In the rows, 128 means zero.
Each run below is a few steps of one of 6 hidden systems, one row a step.
run 1, z183, 9 rows:
[[ 86 179  65 113  93 158 133 120 149  92 129 118 169 117 121 151 167 131]
 [ 49 155  85 142 152 114 142 118 113 139 181 142 146 169 157 121 118 121]
 [123  95 161 100 172 138 174  83 125 114 159 172 156 159 173 129 107 131]
 [152  66 155 105 115 111 140 167 110 129  98 176 112 162 148 150  80 117]
 [152  55 157 132 142 138 106 192 137 132 121  97 108 106  92 123 119 158]
 [136 148 135  79  83 133  72 150 144 144 116  91 139  57 108 141 134 159]
 [ 57 173 104 133  96 143 123 134 157 119 133 103 131  95  83 157 154  96]
 [ 82 156  80 136 145 131 145  74 104 144 191 137 127 135 136 165 154 143]
 [120 121 159 136 139  99 150  76 123 125 181 190 131 145 163 126  95  93]]
run 2, z310:
[[129  84  89 151 154 140 116 199 113 133 117  87 118 150 109 113 139 172]
 [103 153 149  94 111 152 100 116 172 166 142 101 164  63 115 123 126 169]
 [107 180  79 107  81 133 139 106 120  92 105 143 133 135 133 177 158  89]
 [ 82 101  92 150 174 110 121 153 108 100 185 125 132 174 164 104 120 122]
 [137 126 203  79 145 118 145 101 135 134 160 165 160 104 120  97  96 136]
 [155 111 140 102  97 128 160 148 107 120  55 160 104 155 120 170 116  97]
 [122  48 118 168 160 152 105 169 144 128 140  84 102 127 131 145 135 149]
 [157 153 155 102  97 122  81 101 146 131 160 113 136  45 105 125 141 148]
 [103 188  82 127  91 101 130 144  88 121 105 131 101 144  92 152 150  89]]
run 3, z310:
[[135 121 177 106 131  86  78 132 100 189 136 117  82 102 151 134  91 124]
 [123 135 163 161 139 138 155  92 127 144 112 111  72 110  78 165 156  81]
 [165 126  99 173 136  98  86 100  89 164 148 115  74 134 171 143 134 139]
 [125 164 164 197 140 107 122 102 150 154 142 112 106 105  91  74 131  92]
 [178 173 103 145 132 118 157  81  83 173 103 150 113 155 129 121 142 158]
 [111 131 125 207 134 134 128 138 170 169  90 111 126 159 158  83 104 110]
 [188 143 122 152 146 167 160  67 152 117 121 130 161 122 129  96 162 170]
 [157 167 100 137  89 114 103 161 144 118  68 122 155 148 162  73 116 123]
 [102 139 107 129 170 174 171 145 142 110 110  93 172 150  97  90 160 161]]
run 4, z551, 9 rows:
[[114  65 115  86 132 152 169 166 114 103 124 164 144 163 124 175 114 149]
 [104  67 148 103 119 134  77 186 148 143 138  96 120  92 132 154 102 146]
 [125 132 108  81  69 142 114 159 146  70 118 132 147  88  88 165 149 122]
 [ 66 141  96  89 115  90 104 164  81 135 174 135 114 130 114 165 119 124]
 [ 94 116 172 122 139 125 122 109 139 107 188 120 106  77  79 155 141  95]
 [155 146 151  96  77  92 120  89 108 130 139 184 108 104 131 171 111  96]
 [136 102 132 190 119  81 126 153 108 117 153 160  76 146  94 126 112  77]
 [194 124 149 147 117 116 127 113 110 165 142 140  95  87  60 127 137 163]
 [122 180 122 177  73 111 125 134 149 183  92 142 115 117  91 116 110 107]]
run 5, z183 (9 x 18):
[[200 127 111 152  81 145 156  84 152  97 121 182 144 114 108 143 147 139]
 [131 145  93 195  98  92 124 169 125 166 129 160 124 154 101  85 101 136]
 [152 131 143 156 152 169 159  96 173 154 123 124 172 117 116  79 133 181]
 [136 155  95 138  66 136 124 131 161 150  70 157 159 145 176 130 100 128]
 [103  92  82 193 145 157 141 165 168  96 134 115 153 162 129  99 136 137]
 [137 141  99  78 125 129 108 131 123 130 146 139 188 134 183  97 111 190]
 [ 66 120 152 103 125 144 154 171 170 108  95 137 170 152 136 110  94  94]
 [101  81  86  95 150 168 142 155 111 137 120 110 136 155 150 177 135 181]
 [ 89  96 152  98 126 110  68 153 149 120 169 114 136 105 182 129  92 116]]
run 6, z801:
[[136 135 129 139  65  80 109 141 135 141 131 194 129 133 147 124  73  98]
 [133  97 117 176 155 148 187 153 134 100 135 147 138 160  60 102 145 140]
 [141 102 138 103 114 133 114 134 136 200 133 150 149 111 153 134  82 198]
 [ 95 123 106 163  81 163 156 135 193 100  96 152 150 135 120 155 127  88]
 [120 137  57 110 137 117 139 154  80 132 153 145 152 170 134 122 131 187]
 [ 88 119 173 112 124 139 126 121 187 120 169 146 180  94 134 101  96 124]
 [129 129 124  84 121 141 197 112  94 120  97 181 133 167 115 176 127 123]
 [ 70  72 122 144 152 109 106 185 127 136 170 129 122 156 154 120  87 123]
 [164  82 130  97 120 171 146 105 153  72 147 145 154  98 117 166 155 158]]
run 7, z390:
[[150 133 138 119  70 147 159 125 147 112  73 157 119 111  80 178 138  99]
 [107  92  85 149 149 107 108 157  76 154 154 116  75 158 140 170 127 139]
 [123 135 171 164 136 116 100 101 163 123 187 111 123  70  97  94 134 110]
 [163 181 107 115  63 116 151 109 108 148  91 176 127 125  99 154 131 129]
 [ 78  99 108 184 174 119 154 151 104 167 147 127  98 184 125 128 114 125]
 [159 125 163 154 137 149 116  62 172 149 165 121 138  75 140 113 135 154]
 [176 151  94 152  59 108 131 145 134 122  78 178 138 152 133 115 109 116]
 [104 108  89 156 183 140 154 159 100 144 151 109 133 169 104 102 142 177]
 [105 151 155 120 117 147 103  96 187 164 140 115 171  84 162 104 107 146]]
run 8, z551 (9 x 18):
[[122 158  88 151 146 134 161 128  86 191  87 115 106 172 109 132 142 157]
 [108 140 123 190 157 158 109  94 169 163 126  66 119 110 148 110 150 134]
 [163 180  94 125 112 142 134  72 144  99 118 141 176 135 182 103 148 142]
 [100 129 123 139 181 110 149 143 110 123 142 139 155 192 172  67 104 126]
 [146  83 186 104 188 172 170 111 145 128 111 114 147 130 130 111 129 155]
 [138 113 137  96 101 148 119 152 150 139  47 122 141 143 186 143  99 124]
 [121  92  70 139 139 148 115 186 123  73 113  92 129 158 138 135 157 137]
 [115 149 129  58 146 131  86 147 110 127 146  73 149  91 129 113 145 175]
 [ 59 172 145  74 126 137 145 128 137  94 108 114 150 125 125 138 138  74]]
run 9, z13:
[[124  80 143 135 207 144 178 108 103 134 164 135 127 168 133 120 131 156]
 [168 109 181  94 101 111  86 119 153 137 118 143 141  97 188 115  83 125]
 [138  91  94 169  98 155 141 177 164  68  88 129 130 144 103 139 144 104]
 [ 92 125 107 102 161 125 100 179 100 164 151  81 135 124 112 108 130 188]
 [ 80 167 168 110 110 154 128  88 178 147 112 108 144  83 133 145 129  96]
 [125 134  59 108 101 133 151 112  96  94 142 170 133 156 141 188 150 133]
 [ 99 113 157 139 184  86 112 129 102 114 200 123 110 137 140  89 113 100]
 [189 113 195  80 111 137 147 110 139 109 102 152 133  87  91 133 128 125]
 [115 102  99 143  93 106 124 199 110 145  82 146 101 171 128 151  95 108]]
run 10, z13 (9 x 18):
[[156  89 188  61 140 154 148 115 146 103 138 147 162  93 117 134 121 156]
 [ 96  93 123 108  83 118 113 195 142 116  97 152 129 147 147 157  83  96]
 [ 97  65 123 138 170 163 121 154 133 115 151  75 104 114 105 163 155 145]
 [105 159 139  73  82 111  67 137 134 144 151 112 135  61 123 148 119 135]
 [ 76 141 110 145 105 139 166 126 136 100 135 148 116 129  68 176 151  80]
 [117 114 129  96 160  98 132 115  59 165 190 150 101 133 120 158 120 159]
 [143 110 199 151 111 105 118  93 153 134 140 155  94  94 126 135 101  68]
 [193  89 100 150  89 124 140 159 108 116 117 168 103 131  78 159 132 151]
 [ 99 117 142 181 141 100  98 174 130 194 144 105 100 124 101  92  96 134]]
run 11, z801:
[[107 127  80 143  98 168 143 140 182 125  98 145 185 155 170 126 114 149]
 [ 99 153  79  92 117 137 148 150 133 100 126 151 199 165 155 101 121 155]
 [ 74 133 151  68 151 139 162 139 140 111 140 146 193 147 141  99 104 135]
 [ 86  96 157  60 158 148 174 127 117 113 120 152 152 162 159 159 107 118]
 [ 90  64 130  85 145 129 123 168 115  84 143 135 125 155 166 168 110 107]
 [125  78 128  67 123 138 113 167 121  62 152 122 134 105 114 166 141 135]
 [ 93 121 141  60 102 124 109 169 110 120 140 119 119  85  77 176 129 128]
 [ 62 125 126 113 132 134 129 129 113 140 166 109  94 100  78 193 149 115]
 [110 122 113 131 123 106 106  88  99 136 200 139  87 100 123 188 141 122]]
run 12, z390:
[[153 157 167  61 124 133 160 121 114 102 124 144 160  97  65 110 144 146]
 [ 78 114 143  92 121 128 140 165 110 183  80 132 111 157 141 168  89 115]
 [124  58 151 158 162 162 125 115 158  96 148  93  97 105 126 162 152 110]
 [184 150 116 108  72  87  59 125 112 111 141 134 111  84 144 136 130 127]
 [ 97 157 117 144 131 101 153 177  97 114 126 131 115 149  46 103 139 102]
 [ 84 150 145 106 156 148 143  81 115 204 147 108 117 107 120 163 135 157]
 [133 111 147 180  97 126 128  94 172 120 112 158 106 131 164 150 107  61]
 [207 108  93 154 142 109 131 114  78 101 152 147 103 146 119 125 156 157]
 [117 162 154 146 135  89 101 159 124 182 138 117 136 121 111  54  95 141]]

Which system made each run below?
run 13:
[[141  90 108 182 129 161 152  98 140 167 151 139 103 116  93 173 145 166]
 [163 131 127 165  73  95  88 105 154 150 168 172 130  92 146 117  96 134]]
  z183
run 14:
[[106 170 158  85 152 131  94 141 128 145 113  55 136  90 118  91 144 139]
 [101 188 111  90  95 149 152 101 127 121  72 121 135 128 131 169 153  96]]
  z13
run 15:
[[107  92 105 125 145 147 129 186 123  87 147  90 123 117  62 137 161 147]
 [ 94 175 136  64 122 107  86 116 106 176 161 110 139  87 139 132 117 159]]
  z183
run 16:
[[129 154  55 127  99 119  68 164 115 137 118  94 137 131 167 122 137 167]
 [ 52 174 129 128 145 145 142 120 162 115 158 102 169 111  96  94 144 118]]
  z310
run 17 (2 x 18):
[[139  81 168  60 156 107 139 127  77 122 159 165 120 140 146 155 102 138]
 [114  52 171 125 119 132 125 169 149  94 128 135 101 115 108 167 108  86]]
  z801
run 18, 2 rows:
[[149 167 135 138  76 141 129  95 142 180  97 131 108  80  83 164 141 136]
 [103 124  73 205 113 114 129 139 118 152 123 135  84 168 130 157 127  99]]
  z390
run 19 (2 x 18):
[[153 155 115  75 141 127 178 118  86  81 135 161 165 150  96 110 153 153]
 [ 74 108 193  98 148 109 126 157 133 174 139 136 133 129 133 108  69 116]]
  z801
run 20:
[[ 66 171 104  92 128 127  99 134 106 176  98  80 118 134 168 154 129 125]
 [115 161 113 134 145 144 129  58 125  91 147  99 110 116 150 160 181  91]]
  z13
run 21, 2 rows:
[[105 161  97 163  95  75  98 158 120 152 125 149 123 161 166  96  87  99]
 [158 106 143 167 183 172 176  86 143 113 136 111 128 127  95 111 172 150]]
  z13
run 22:
[[113 151 116 116  60 102  95 122 130 123 119 149 101 107 144 185 120  76]
 [121 110 114 154 159 104 153 124  79  93 179 144  87 149  82 148 154 103]]
  z390
run 23 (2 x 18):
[[144 154  78 163 102  80  75 145 107  86 147 122 108 137 156 106 138  97]
 [114 188 126 115 160 113 156 111  93 117 160 123 147 130  71  81 160 136]]
  z390
run 24:
[[169 144 174 113  89 101 124 125 112 124 103 144  88  91  70 146 131  88]
 [118 107  88 166 140 118 119 160  84 170 120 102  66 151 103 165 141 140]]
  z310
run 25:
[[106 131 119 217 136 158 156 113 178 167 129 117 128 125  87 106 135 135]
 [153 155  68 166  89 142 120  81 145 162 129 151 145 128 169 141 133 166]]
  z390
run 26, 2 rows:
[[165  75 154 100 123 122 100 189 122  91 128 109 111  96  82 130 131 140]
 [ 83 130 142 115 100 127 105 197 138 165  90  93 106 101  75 143 114 117]]
  z13
run 27:
[[116 130 191  76 135 106 144 123 126 157 137 172 161 133 145  99  72 128]
 [146  56 143 140 122 163 164 131 158 105  88 159 122 152 151 169 112 105]]
  z13
run 28, 2 rows:
[[ 78 124 165 143 133 120 149 137 155  85 117 133 118 145 125 123 117  38]
 [179 115 133  79 152 133 138  77  74 121 143 130 104 119 136 174 159 158]]
  z390
run 29 (2 x 18):
[[127  88 180 165 122 148 160 127 159 160 100 136  88 111  74 159 117  99]
 [191 100  91 166 101 131  98 107 119 148 135 129  86 107 138 171 144 161]]
  z310
run 30 (2 x 18):
[[182 109 122 140  80  96 105  99 119 101 164 181 101 104 133 166 124 109]
 [145 122 128 155 126  78 135 166  83 143 160 163 104 140  65 101 111 134]]
  z390
run 31, 2 rows:
[[112 124 179 132 139 154 157  57 174 121 164 146 142  94 121 139 132 106]
 [161 105  98  99  80 106 136 143 104 102 143 205 146 148 139 156 101 144]]
  z13
run 32, 2 rows:
[[ 82 144 125 151 150 102 126  90 110 110 155 127  96 157 175 143 130  56]
 [186 140 169 123 164 107 149  56  96  99 159 150 113 126 130 108 149 111]]
  z390
